Named turns come first, each shown by rows before and after it. Which turns, in which order, take the first row of each pair that follows to the second? Write the first one first, as in the answered first pair.
j_131 (before -> after):
[12.9  7.2  9.4  8.0  3.0  3.3  9.0  1.0]  ->  [14.2 -0.4 -4.2  7.3  2.7  0.1  7.1 -3.1]
[-10.6  21.8   1.9  10.0  11.6  15.4  -5.0 -14.6]  ->  [-3.2  8.2  5.4 10.2 23.1 27.4  6.8 -9.8]
[ 0.1  5.1 -7.8  0.9  0.5  7.7 -8.7 -7.3]  ->  [-3.8 10.2 -1.7  2.0  6.6  7.5 -8.5 -4.0]
j_59 (before -> after):
[ 16.3 -41.3  14.6 -15.5  -6.1 -30.8  21.4   3.4]  ->  [-15.4  11.7  -7.2  -9.4 -29.4 -40.7 -25.9 -16.5]
[  3.0   5.8 -30.3  -6.5 -20.5 -15.9 -12.1 -14.7]  ->  [  4.9  21.7 -34.3   1.2   0.7  22.2  -9.6  -4.4]
[ -7.1   9.2  -7.3   3.7   0.9   6.8 -11.6  -2.8]  ->  [ 2.4 -4.8  1.1  5.9 12.4  8.3  5.6  5.2]
[ 2.0  6.1 -2.7 -0.5 -8.8 -4.9 -6.5  2.6]  ->  [ 3.3  6.3  0.7  4.9  1.9  3.6 -1.3  5.0]
j_618 (before -> after):
[ 16.0 -36.9 -16.4  -5.7   4.1 -12.2   9.3 -14.0]  ->  [ -9.7  16.4 -24.8   3.2  15.6  20.2 -24.8 -11.5]
[  0.4  13.1  -8.3  -3.4   9.3   8.9 -19.6   2.3]  ->  [ -0.9  -1.7  13.4 -12.7   1.3 -16.8  -9.6   1.0]
[ -6.9   7.3  20.7 -12.6   8.9   1.0  10.2   6.0]  ->  [ 6.4 -8.0  0.0 -9.3 10.1  6.5 21.8  4.5]
[  4.8 -19.6  -8.3   0.3 -10.0 -14.1  12.5  -4.0]  ->  [ -2.8   9.2 -21.9  11.8   3.1  14.2  -5.2  -2.8]

Each pair is 2 to 3 turns apart.
[ -9.0   1.9   8.2 -11.3 -27.1 -20.3 -22.0 -10.3]  ->  [  0.5  -2.0 -31.8  -1.1 -14.1   6.1 -15.7 -14.8] | j_618 j_59
[  6.3 -24.5   7.3  -8.3 -12.1 -20.3  13.0  -1.8]  ->  [  6.9 -21.8 -24.2  -3.7 -13.4 -17.1   4.8  -8.8] | j_618 j_59 j_59
[ -1.8  12.5  26.2   6.3  -1.0  -7.8 -15.1   2.1]  ->  [  5.1  -4.9   6.4   1.9 -13.5 -25.4  -9.9  -6.0] | j_59 j_618 j_59
[  2.9   4.4  36.4 -18.5 -14.2 -35.3 -13.5  -6.5]  ->  [ -4.3  42.1  -9.4   0.9   8.5  20.7 -34.1  -7.1] | j_618 j_618
[ -8.1  -1.4  18.1  -5.5 -13.3 -20.4   0.2   0.5]  ->  [-14.1  12.4  13.6  -4.5 -13.1 -12.5  -7.2   2.4] | j_131 j_59
[ 11.1 -13.7   5.3   5.6  14.8  12.5  18.7  -5.9]  ->  [  8.9 -14.5  23.1  -0.8  10.7   1.0  17.7  -3.1] | j_618 j_59
[-12.1  18.4 -11.5  -1.6  -6.4   2.5 -21.2  -6.0]  ->  [ 2.8 -5.9 23.8 -4.3 12.3 11.4  9.3 10.2] | j_131 j_59
[ 10.9 -25.6  14.2   2.0  27.7  -2.2  15.1   0.3]  ->  [ -2.2  -4.6 -30.0   3.2   3.2 -16.0 -16.8 -24.6] | j_131 j_59
[ 4.8  8.1  9.8  9.7 33.7 37.3 14.2 14.8]  ->  [ 15.9 -24.3  20.2   2.9  18.4  16.2  32.7  14.9] | j_618 j_618
[ -8.4  13.2  12.8  -7.6 -10.0 -16.0 -12.0  -3.6]  ->  [ 14.5 -14.2  -1.8   1.8  12.8   6.4  17.8   5.2] | j_131 j_618
[  5.6 -13.4  -0.4  -9.5 -10.1 -24.5   0.2 -11.9]  ->  [  8.7  -8.3 -25.0   2.2  13.0   8.8   7.0  -7.1] | j_618 j_59
[ 18.2 -16.4 -71.0  12.6   7.4  21.9   7.2 -14.5]  ->  [ 12.7   7.3 -31.8  18.9  37.1  59.8  11.9   6.7] | j_131 j_59
[ 0.4 -0.5 52.7 -0.1  9.4  4.1  5.8  6.4]  ->  [-13.1  23.0  40.8  -3.4  -1.1  -5.4 -15.1  -3.0] | j_59 j_59
[-3.8 17.3 -6.8  7.8 12.6 26.9 -3.6  5.3]  ->  [  8.8 -14.4 -26.3  -3.2  -7.2  -5.6   6.2  -9.1] | j_59 j_131
[ 11.8 -13.1  28.2 -15.5 -12.2 -15.4  18.4   3.9]  ->  [ -6.5  28.0   4.1 -11.7 -21.8  -9.6 -21.1  -7.4] | j_618 j_131 j_618
